In the rows, zero is written as 128.
Each named turn below is shown by a few rows before and after it. Which turns, in which order, take the first row of each later pair to the second? The first pair is answered.
turn j163:
[109 102 113  95 143 109 184 157  80 123 133]  ->  [104  83 119  86 141 110 182 132  90 137 132]
[135 149 112 124 121 106 117 156 131 130 154]  ->  [118 127 113 120 107 100 116 141 137 136 156]
[130 125 143 118 114 125 103 155 120 144 145]  ->  [129 120 143 116 113 126 101 148 122 148 145]
turn j754:
[121 196 101 115  63 106 120 158  90 117  94]  ->  [134 150  92 100 131  68  64 153  76 118 147]
[142 161 113 159 168 142 153 165 114  89 124]  ->  [115 154  99 172 134 128 147 173 114  85 123]
[146 115 131 109 159 122 138 108 121 130 146]  ->  [135 142 135 121 114 140 169 113 128 128 118]
[111 123 133 149 145 129 155 149 105 101 131]  ->  [111 119 132 148 149 128 153 147 108 103 136]
turn j429:
[ 99 116 146 114 101 140 161  91 147 153 111]  ->  [147 163 157 104 131 160 151 106 140 152 105]
[106 123 136 151 103 139 165 112 155 140 109]  ->  [136 153 146 138 113 154 162 113 151 144 103]
[140 133 133  59 146 105 125 153  89 144 128]  ->  [136 125 125  78 165  98 120 167  88 126 143]
[148 146 146 113 144 139  97 107 131 145 130]  ->  [142 134 134 137 165 130  92 122 130 129 145]
Then:
Between the rows of a pair lie two turns.
[125 112 139 166 106 154 113 121 191 132 131]  ->  [149 136 146 152 111 166 110 122 189 136 122]  j429 j429
[137 160 138  97  79 107  32 120 136 154 127]  ->  [155 168 130 124 128 105  21 146 133 129 147]  j163 j429
[122 123 132 118 112 127 116 113 137 142 123]  ->  [147 139 137 115 139 135 114 125 133 136 125]  j754 j163
[ 94 110 109 147  96 110 102 144 119 125 141]  ->  [120  79 124 124 163 118 108 118 122 131 152]  j754 j429
[106 100 116 135 129 131  98 110 142 147 170]  ->  [147 145 121 136 165 151 101 138 134 130 168]  j163 j163
[135 147 135 109  94 129  80 113 140 153 115]  ->  [136 159 121 134 111 120  70 152 129 128 129]  j429 j163
[117 189 102 114  87 113 108 187  92 127 127]  ->  [168 198 124  88 152 140 119 172  94 131 125]  j754 j754
[ 89 146  98 104  26 122  67 123  82 139 131]  ->  [171 165 142  67 101 171  63  72 108 168 122]  j163 j163
[103 113 116 116 122 128 146 112 112 148 121]  ->  [141 135 125 114 160 145 140 116 113 144 123]  j163 j429
[130 122 130  96 127 125 127 127 112 137 133]  ->  [131 131 125 103 126 124 131 140 107 129 132]  j163 j163
[146  96 123 141 124 129 113 108 141 126 153]  ->  [162 114 130 144 134 148 135 106 145 122 141]  j754 j429
[138 127 122 147 121 138 107 129 143 124 142]  ->  [142 134 124 146 117 148 119 130 146 125 134]  j754 j754
[145 147 122 121 154 184 136 119 134 110 140]  ->  [111 120 102 150 148 162 136 134 132  93 154]  j429 j163
[ 75 129  92 155  81 104 110 174 117 113 111]  ->  [121  99 103 125 187  95  81 162 109 114 152]  j754 j163
[115 101 129 143 125 109  90 106 144 129 146]  ->  [135 107 138 136 144 121  91  97 149 133 144]  j163 j429
[166 128 117 119 185 146 122 111 138 153 115]  ->  [107 129  78 156 132 109 128 173 109 119 123]  j163 j163
[127 110 146 156 142 113  69 113 169 130 156]  ->  [143 145 140 166 153 119  72 148 155 110 155]  j163 j163
[140 114 145  50 113 114 150 106 105 159 102]  ->  [163 121 122 107 197 104 123 162  97 102 149]  j429 j429
[137 112 117 149 171 108  99 136 131 113 157]  ->  [127 156 117 166 132 133 154 163 125  98 121]  j754 j163
[139 100 135 138 181 130 131 104 149 125 151]  ->  [130 149 136 157 130 157 174 127 149 113 113]  j754 j163
[118 114 127 128 126 127 147 132 118 117 126]  ->  [133 117 134 121 138 136 145 120 124 126 126]  j163 j163
[126 113 119 148 139 107 101 132 123 121 148]  ->  [134 113 127 154 160 125 134 127 131 115 141]  j754 j429
[155 131 133 129 102 135 109 118 125 144 123]  ->  [152 132 125 135 101 127 100 128 118 137 130]  j163 j754
[125 103 139 147 124 144 141  84 186 138 122]  ->  [163 138 143 147 154 155 128 101 182 128 122]  j429 j429
[100 154 122 142  90 123 106 164 106 122 140]  ->  [107 165 127 127  81 130 108 159 105 128 133]  j429 j429
[114 103 125 127 136 109  95 118 130 131 145]  ->  [113 142 135 134  96 145 142 119 140 131 105]  j754 j754
[126 129 120  86 134 102  78 116 118 165 152]  ->  [126 127 116 100 147  99  73 125 118 156 159]  j429 j429
[106 129 110  81  77 107 109  95 135 166 136]  ->  [164 143 118  72 158 118  91 104 128 154 156]  j754 j429
[ 96  96 118  74 127  99 142 134 111 127 157]  ->  [132 134 134  48 134 122 143 128 108 139 139]  j429 j163
[141 156 144 105 101 124 169 120 139 131 108]  ->  [129 113 140  96 107  97 124  93 145 148 135]  j754 j163
[158 175 122 121 129 137  73 168 104 128 137]  ->  [110 155 110 137  75 118  84 171 103 129 132]  j754 j163
[116  95 140 152 112 137 116  75 176 141 127]  ->  [146 117 151 131 129 148 113  72 173 151 121]  j754 j429
[148 142 125  92 129  96  70 137  93 139 144]  ->  [136 130 122  94 120  91  72 132  94 143 144]  j163 j163
[146 127 135 103 162 134 153 139 110 120 121]  ->  [125 127 129 128 134 138 175 146 117 110 112]  j429 j754
[154 135 155 120 109 153 171 101 116 153 104]  ->  [142  84 135 117 144 102 109 104 101 152 155]  j754 j754
[ 95 112 157 142 101 132 182 136 118 125 111]  ->  [143 141 177 119 132 157 175 119 124 141 104]  j163 j429
[116 143 123 130 108 147 163 160 113 119 110]  ->  [ 96 109 117 107  96 115 133 143 105 136 127]  j754 j429
[ 82 114 115 164  71  94 131 151 122 116 132]  ->  [151 134 163  97 100 138 118  79 147 172 108]  j163 j429
[ 95 128 140 197  93 175 193 109 173 124 112]  ->  [138 155 156 175 118 196 186  97 177 134 103]  j163 j429
[131  68 151 150 169 142 131  60 169 142 142]  ->  [163 150 159 164 154 185 172  98 166 123 103]  j754 j163
[150 124 129 125 160 122 110 127 123 128 146]  ->  [144 145 128 152 145 141 139 141 129 111 129]  j754 j429
[ 77 134 105 202  70 143 160 151 139 110 100]  ->  [137 112 152 155 128 184 151  60 179 161  90]  j163 j163
[ 95  89 108 185 133 108 125 146 137  94 144]  ->  [130 105 118 172 183 126 140 152 128  87 142]  j754 j163
[137 136 123 141 140 124 104 148 126 129 137]  ->  [118 104 127 137 131 121 108 120 138 143 137]  j429 j163
[105  64 139 119 144 108 147  81 180 112 148]  ->  [148 115 163  99 152 149 170  77 185 120 117]  j754 j429
[127 133 117  94 117 124  97 158  86 142 121]  ->  [133 131 119  93 123 125  91 153  90 144 121]  j163 j429
[ 80 118 122 124  70 100 144 145  96 121 131]  ->  [113  82 135  84 144  94 122 115  90 139 158]  j754 j429
[135 124 142 135 150 130 143 125 139 130 114]  ->  [130 126 138 143 148 126 145 137 137 122 118]  j429 j163
[159 164 131 120 142 137 112 151 121 124 128]  ->  [133 148 115 131 122 112  93 158 116 122 142]  j754 j754
[147 136 168  83  85 164 147  75 146 185  87]  ->  [171 133 129 182 216 139 106 160 137  98 160]  j429 j429
[124 135 133 133 155 132 156 157 138 127 138]  ->  [101 106 133 132 136 122 156 141 146 138 140]  j163 j163
[109 123 109 155  82 116 115 117 145 132 145]  ->  [157 173 124 132  98 140 109 120 139 140 131]  j429 j429
[111 143 131 115 152 119 169 166 129 114 134]  ->  [ 93 103 137 103 138 112 161 127 145 136 135]  j163 j163
[122 126 124 104 110 103 124 142  88 124 122]  ->  [138 117 138  87 132 116 128 114  99 139 117]  j163 j754
[192 199 125 119 107 139  77 154 132 121 130]  ->  [177 176 111 123 108 114  51 157 124 120 150]  j754 j754
[151 128 124 144 144 132 152  99 154 117 123]  ->  [132 134 109 160 125 118 155 132 139 100 127]  j163 j163
